In the rows, zero is written as 128.
Named turns come first, each shown by rows before and after it. Which turns, in which order, take the first row of each pair that follows to the second? Write the first one first, as in the answered first pair.
H:
[141 112 102 141 186  67 174  96  99  95 141 114 138 109 157  64  86 103
  41 125 120 156 114  63 144 141]  ->  [198 145 176 141  88 139 145 179 174 101 145 117  73  83 187 141 129 180
  78 150 106 143 162  83 112 149]
[154 128 119 151  55 151 122 174 166 110 112 147  72 121 129 168 130 165
 160 148 108 124 165 136 121 137]  ->  [ 88  97  47 162 139  96 142 104 104  94 114 162 139 151  89  96  98 103
 125 118 121 137 139 137 161 113]
[119 140 166  85 151 131 153 121 115 156 142 107 133 135 190 146 116 118
 107 171 152 134 104  77 103 143]  ->  [101 139 180 132  93 154 118 131 153 109 148 153 137 124 149 154 154 179
 149 140 140 109 182 126 118  87]
[123  88 220 137  96 129 142 131 119 131 114 119  97 140 165 173 107 171
 110 121 177 104 168 114  97 163]  ->  [ 75  70 183 165 128 101 134  98  98  98 117 149 129 152 120 131 103 165
 110  87 184 101 189 135 126 122]
Z:
[ 96 135 135 117 151 104 118  89 119 146 107 126 126 132 146 115  91 134
 146 132 144 132 108 115 125 103]  ->  [102 148 149 132 124 121 105 106 140 130 105 141 113 124 137 134 109 166
 164 132 138 116 136 131 122  88]
[142 135 163 100  91 151 137 159 150 132 132 111 115 107 167 144 100 122
  98 155 131 122 123 119  89 171]  ->  [142 133 137 130  71 156 125 180 163 101 131 119 109 100 130 126 117 128
 110 134 111 122 143 140 120 181]
[ 91  84 127  96 172  99 151 125  41 171 130 108 155 143 116 128 117  75
 116 120 142 151 107 115 106 128]  ->  [102 100 201 103 109 148 130 142  87 163 134 137 137 133 133 186 147 140
 150 135 150 121 160 135  62  76]
[104 121 151 115 182  76 154  43 117  70 112 177 169 172  96 115  92 104
 122 118 126 112 138 122 128  78]  ->  [108 128 182 118 162  98 142  57 136  70 120 187 155 162 102 140 108 131
 140 120 128 100 172 128 107  51]
S:
[118 121 126 108 149 121 148 120 114 151 118 114 138 123 140 107 119 105
 119 156 132 141 101 115 112 138]  ->  [124 133 164 117 100 144 134 130 141 148 123 132 126 118 140 139 141 144
 140 157 130 119 135 129  91 116]
[162 125 113 143  96 152 101 175 145 113 115 118  99 111  92 128 149 145
 137 106  91 147 143 144 141 146]  ->  [137 108  94 115 167 114 138 105  95 143 115 104 131 137 116 107 109  91
  99 118 117 160  84 110 130 152]
[134 128 128 168 144 153 158 107 128  45 100 135 152 115 133 126 163 157
 118 112 112 126 151 136 131 104]  ->  [135 124 107 165 161 139 167 103 115  42  97 130 155 117 125 112 157 140
 102 103 104 135 136 131 147 114]
V:
[146 123 117 122 133 119 128 124 113 138 125 133 125 144 104  95 102 105
 129 114 113 139 127 119 151 144]  ->  [165 131 133 123 112 133 124 145 130 141 124 121 107 141 117 119 110 125
 141 116 109 138 134 121 136 157]
[167 125  93 166 120 170 100 161 153  58 151 155  84 102  93 100 158 145
 153 117  98 107 179 182 156 161]  ->  [176 143 178 132 110 193 105 132 166  96 157 156  81 114 148 152 156 177
 152 157 127  87 179 157  81 120]
[165 133 155 101 111 143 122 143 142 173 120 110 106 123 177 157 128 146
 121 161 134 117 117  97 102 142]  ->  [122 123 143 107 158 111 132  83 119 169 124 121 146 140 168 127 107 115
 100 155 158 114 104  88 104 117]
[126 134 130 124 154 134 165 102 116 120 119 156 145 129 107 121 129 139
 115 139 142 127 120 125 123  90]  ->  [130 126 103 136 144 125 152 128 119 110 116 152 132 123  81 104 133 131
 119 121 121 139 121 136 141 115]
Pairs:
Each pair is two turns apart.
[116 118 111 109 167 123 119  94  98 140 136  91 162 131 127 115  94  99
  95 147  99 144 101 112 154 154]  ->  [150 129 109 125 101 154  95 161 134 117 138  87 115 107 114 131 110 131
 122 132  78 146 127 137 175 178] | H then Z
[174 150 137  90  93 131 149 134 155 147 133 125 115 110 161 146 115 113
 113 173 115 136 106  86 131 122]  ->  [128 128  73 125 124 100 147 106 132 108 135 156 154 117 100  89 112  91
 110 133 110 136 116 113 182  99] | H then Z
[166 136 114 114 128 150 142 173 139 142 143 106  98 113 188 170 194 151
 138 104 111 128 135 127 114 128]  ->  [167 130 114 103 150 141 151 159 129 151 139  96  99 119 198 169 186 132
 124 106 114 127 120 112 110 135] | S then Z
[161 108 161  52  75 149 162 166 154 137 109 122 108  98 161 152 112 134
  96 156 118 133 155  96  38 117]  ->  [113  73  51 100 114 102 162 157 113  82 109 136 141 103  67  58  99  93
  85  91  96 156 157 130 123 128] | Z then H
[ 42  84 118 134 160  67 119  95  73 111  81 116 195 131  84  83 112  77
 129  80 138 141 128  87 114  65]  ->  [ 92 113 214  90 121 114 123 104 102 159  80  94 161 132 165 157 121 116
 129 139 158 126 116  49  35  61] | Z then H
[128 107 118 161 124 147 108 100 136 100 130 179 145 127  98 114 147 166
 117 120 140 110 169 181 131  84]  ->  [127 101 113 120 184 125 138  60  99 140 125 149 157 144 134 103 114 118
  78 146 156 129 107 137 113 111] | S then Z
[110  99 138 133 150 102 135 132 133 129 117 123 125 142 126 120 123 127
 122 110 130  88 137 149 152  77]  ->  [137 100 142 132 124 119 135 162 151 132 114 117 106 132 131 128 131 138
 124 107 120  89 142 152 152  94] | V then V
[103 107 112 116 110 102 116 109 114 115 147 117 112 154 101 106 150 144
 119 132 153 120 147 152 117 111]  ->  [101 104 122 109 113 102 123 100 116 125 145 111 111 156 115 115 148 143
 114 139 162 115 139 148 101 108] | Z then Z
[111 130 145 113 153 131 120  75 106 135 133 151 147 136 131 129 122 130
 120 138 145 121 129 112  95  79]  ->  [158 138 130 134  91 155  95 164 144 120 129 135  92 113 115 142 150 143
 141 120 102 128 149 142 133 134] | H then S
[136 141  70 120 107  99 139 122 113  93 131 136 132 105  44  91 143 116
 124 130 151  94 109 135 143 136]  ->  [129 148 126 109 102 118 138  91 122 103 145 151 151 113  71 125 146 147
 134 153 181  74 125 124  99  82] | S then Z
[101 107  98 142 153 110 125 103 109 109 126 162 156 136 106 121 126 134
 129 113 133 121 132 145 151 102]  ->  [134 116 136 104 163 115 135 111 113 150 124 124 134 137 158 154 111 119
 110 154 142 127  89 108 118 143] | S then H
[160 161  86 116 122 125 163 140 125 138 105  89  90 105 122 126  69 115
 121  86  64 163 171 158 163 156]  ->  [144 169 134 131  92 145 147 128 150 128 110 121  97 110 123 160  83 164
 142  85  84 136 218 171 133  92] | Z then H
[118 145 109 109 125 121 119  91  94 125  94 108 108 144 124 133  82 111
  76 150 159 174  59  99 122 153]  ->  [ 85 133  93 152 114 115  98  81 103  77  97 148 132 143  79 114  99 136
  98 114 152 157 114 129 146  98] | H then H
[107 110  47 157 156  91 142 121  89 103 123 136 156 131  78  61 112  90
 122  82 114 151 112 132 176 147]  ->  [120 141 183 146  72 163 126 131 159 112 129 167 128 128 131 162 154 197
 164 123 138 102 190 142  86  61] | Z then Z
[ 83 137 141 162 142  87 115 100 148 119 129 133 137  79  82 123 189 121
 159  86 145 123 168 138 101  67]  ->  [ 81 137 157 132 174  70 135  67 127 147 125 121 151  91 108 130 167 100
 135 113 159 129 135 113  79  73] | Z then Z
[173 119 145 107 123 133 127 155 139 148 122 100  94 126 151 139 136 127
 126 149 101 141 106 123 125 177]  ->  [159 119 161 124  94 149 113 149 161 123 131 123 100 122 131 157 158 166
 154 132 109 119 147 144 117 134] | V then Z
